In the rows, 128 means zero.
One turn or mirror swaps these rows in pairs. Which row does each one swap with?
Totog: [116 128 136 113 132 141 116 128 109 133 145 101 165 119 136 110 134 139
  96 115 125 140 116 109 125 116 126 119 111 104 134  88 134 109 113 144
 153 102 129 133 146 106 120 117  89 102 130 112 164]
rifer: [114 112 135 132 131  73 133 127 118 119 124 111 151 111 122 121 127 136
 119 130 138 122 117 120 100 143  89 162 133 133 139 122 113 156 143 135
 140 116 157 134 172 130 117 125  99 111 129  97 136]
vosit: [147 127 122 134 121 153 138 121 110 111 123 111 138 127 153 113 146 138
  99 107 127 101 125 117 131 126  72 119 127 121 111  96 116 114 106 114
 153 122 115 118 113 103 109 114  94 115 123 116 135]
rap: [123 116 127 122 136  79 139 121 104 146 141 117 147  90 121 142 133 139
 137 145 107 155 133 121 101 126 106 137 123 133  97 122 123 130 161 144
 116 128 150  89 121 134 132 137 120 122 130 120 106]
misos: [123 104 128 125 124 122 127 129 103 128 112 128 149  96 101  91 158 144
 109 117 161 138 109  91 128 129  95 143 115 126 103 158 117  88 149  97
 135 144 130 123  98 127 150 123 114 117 121 106 115]
tavu: [117 122 131 125 121 107 125 133 124 116 129 111 155 116 119  97 146 139
  93 105 145 132  99 105 110 133 112 150 121 116 151 113 122 134 122 123
 146 118 140 147 158 112 107 118  78 104 128  92 163]
dap: [126 122 128 127 126 172 150 143 102 118 128 111 149 110  86 100 139 124
 111 113 138 143 124 106 127 129 139 160 124 116 109 145 116 125 141 114
 149 106 130 148 117 125 123 139 106 113 131 111 159]
mur: [164 112 121 127 121 140 134 137 104 117 119 114 156 104 113 100 163 150
  86 100 156 154 113  89 139 125 128 113 119 113 117 135 112 140 118 109
 141 130 133 112 118 122 129 138  68 102 119 115 110]
mim: [124 137 136 103 144 110 128 126 116 149 137 103 157 106 128 137 123 141
 122 119 102 114 118 118 122 128 128 107 120 106 121 110 144 116 110 164
 132 116 166 103 157 122 144 131  94 105 136 119 122]
kap: [130 111 138 126 128  81 130 124  76 102 122 111 152 114  93 127 158 115
 119 127 129 104 139 120 109 131  71 129 135 133 105  95 103 121 133 133
 149 111 155 111 134 129 162 118 128 115 125 105  91]
telag: [157 119 146 136 104 131 145 123 100  95 130  99 162 127 106 103 142 119
 109 112 139 126 125 111  88 141  94 124 132 126 112 165  97  82 102 122
 163 105 127 117 115 127 166 118 103 113 123 105 129]
Tel: [ 92 113 114 122 123 142 115 122  96 120 116 116 159 108 142 104 177 135
  98 126 149 137 122 104  88 138 104 102 106 121 118  97 119 129 122 122
 146 122 138 134  95 133 112 139  96 119 125 107 158]
rizig: [141 116 139 123 120 154 106 118 123 111 121 106 148 123 115  99 176 129
  98  91 139 161 104 105 117 126 137 121 122 106 111 116 118  94 110 124
 146 124 130 133  81 111 130 140  99 102 122 104 125]
rogi: [136 102 131 142 127  79 140 108 102 117 111 113 151 112 107 124 158 126
 116 122 136 145 140 116  81 139  67 154 125 137 110 140 103 140 156 123
 141 123 149 130 117 136 136 109 123 121 125 111  89]
bofek: [ 96 127 125 110 142 129 130 121 118 147 141 112 160 102 132 125 143 141
 111 130 113 156 117 106 140 127 159 112 111 111 119 144 136 112 123 144
 126 125 145  96 111 120 131 139  95 106 131 112 106]
motub: [112 135 128  98 131 124 122 131  92 128 141 115 159 106  99 115 153 130
  96 113 124 122 108 101 128 115 125  99 109  97 126  96 139  85 102 144
 140 121 147 116 130 107 148 114  86  99 130 106 126]
nozub: [153 125 134 128 105 134 122 131 103 111 142 103 158 122 117  96 187 129
  92  90 120 167 113 109 109 121 124 138 120 115 106  93 114 103 122 118
 151 113 113 119 102 107 122 125 105 115 124 108 145]
raneb: [149 125 154 117 134 126 114 133 104 120 132  97 158 124 151 118 143 129
 128 122 112 151 120 127 117 135 114 151 135 115  97 158 123  76 135 154
 158 100 149 110 162 126 148 133 118 107 130 109 101]
Tabef: [126 119 135 128 140 144 155 139 100 123 128 108 146 107 102 127 117 119
 138 136 121 138 141 125 117 136 127 169 137 127  99 155 114 140 158 137
 147  96 150 133 144 141 129 148 122 118 133 116 134]
dabap: [130 111 139 150 123 106 128 123 101  95 124 101 138 123 124 132 159 107
 125 122 119 101 152 131 108 147  97 131 145 144  86 126  92 121 150 130
 155  95 166 116 121 139 141 141 138 122 124 109 110]
Bukif: [ 98 131 118 119 129 149 124 129 120 131 138 117 141 100 117 116 151 132
  99 114 128 115 117  99 130 128 151  93 107 110 112 134 134  86 123 127
 132 123 157 121 100 115 127 133  91 107 129 109 148]
gaz: [129 122 134 120 124 115 153 122 107 130 136 111 157 102 107 123 108 134
 125 140 134 126 123 105  93 136 104 108 120 123 115 185 119  85 114 137
 134 123 144 101 122 134 167 123  94 111 128 114 121]
suti: [160 118 131 134 150  98 144 132 111 102 129  96 156 134 120 146 135 132
 125 137 107 142 135 133  75 138 118 151 146 131 121 132 108 100 143 152
 154 100 174 109 128 135 122 134 125 113 130 108 123]
mufif: [170 110 131 131 135 107 138 133  99 118 120 104 154 107 135 133 139 140
 120 125 130 150 136 117 125 135 113 127 140 126 104 145 107 157 135 141
 142 113 159  93 156 140 137 149  90 106 122 120  77]
simo: [135 105 140 149 117 112 131 117  99  94 120 101 160 132 120 109 184 115
 108 111 128 143 141 120 124 143 105 150 140 143 100 123  86 136 135 112
 159 105 131 111  97 129 138 137 134 122 121 103  91]
vanot: [136 116 110 128 141 124 147 135 118 115 123 119 154 114  84 113 152 150
  93 120 144 143 110  95  93 126 131 132 118 119 135 129 119  87 133 110
 137 134 150 125  75 120 115 121  99 111 126 104 156]
soril: [114  96 135 140 134  87 133 117  93 124 120 115 153 108 111 123 129 132
 123 139 144 118 145 116 111 130  65 142 130 146 113  94 102 153 156 121
 142 112 137 126 130 134 135 123 130 123 123 115 127]
gif: [129 103 142 127 145  97 121 109 118 130 115 109 138 107 126 143 133 129
 144 138 122 148 133 129 101 137 107 132 138 130  94 137 113 127 150 152
 128 123 164 107 110 142 144 153 129 112 125 114  78]
res: [130 124 118 128 142 124 146 116 110 133 123 119 132 108 158 140 114 143
 126 138 118  96 135 126 126 128  67 116 126 129 106 113 124 128 124 133
 133 129 137  99 128 118 115 121 101 118 125 125 113]
zav: [143 108 136 139 115 105 131 121 102 105 109 111 152 118  87 100 173 130
 100  92 145  98 126 105 119 137  77 131 132 136 110  89 100 137 122 102
 149 122 136 126 107 124 150 120 118 120 122 106 126]
mame: [102 114 128 125 135 118 116 119  92 120 120 103 159 115 167 132 156 126
 126 147 121 135 139 132  75 146  95 113 125 129 108 103 115 142 133 155
 151 101 159 119 134 147 118 149 113 121 129 112 132]
las: [130 135 128 110 129 134 123 119 121 135 138 105 163 115 131 114 156 137
  91 103 116 168 108 105  97 123 133 125 104  92 134 138 141  94 114 149
 145 118 143 136 132 107 120 105  78  99 132 110 127]

misos is swapped with raneb
suti is swapped with vanot
gif is swapped with rizig
tavu is swapped with rifer
gaz is swapped with telag
motub is swapped with kap
Totog is swapped with soril

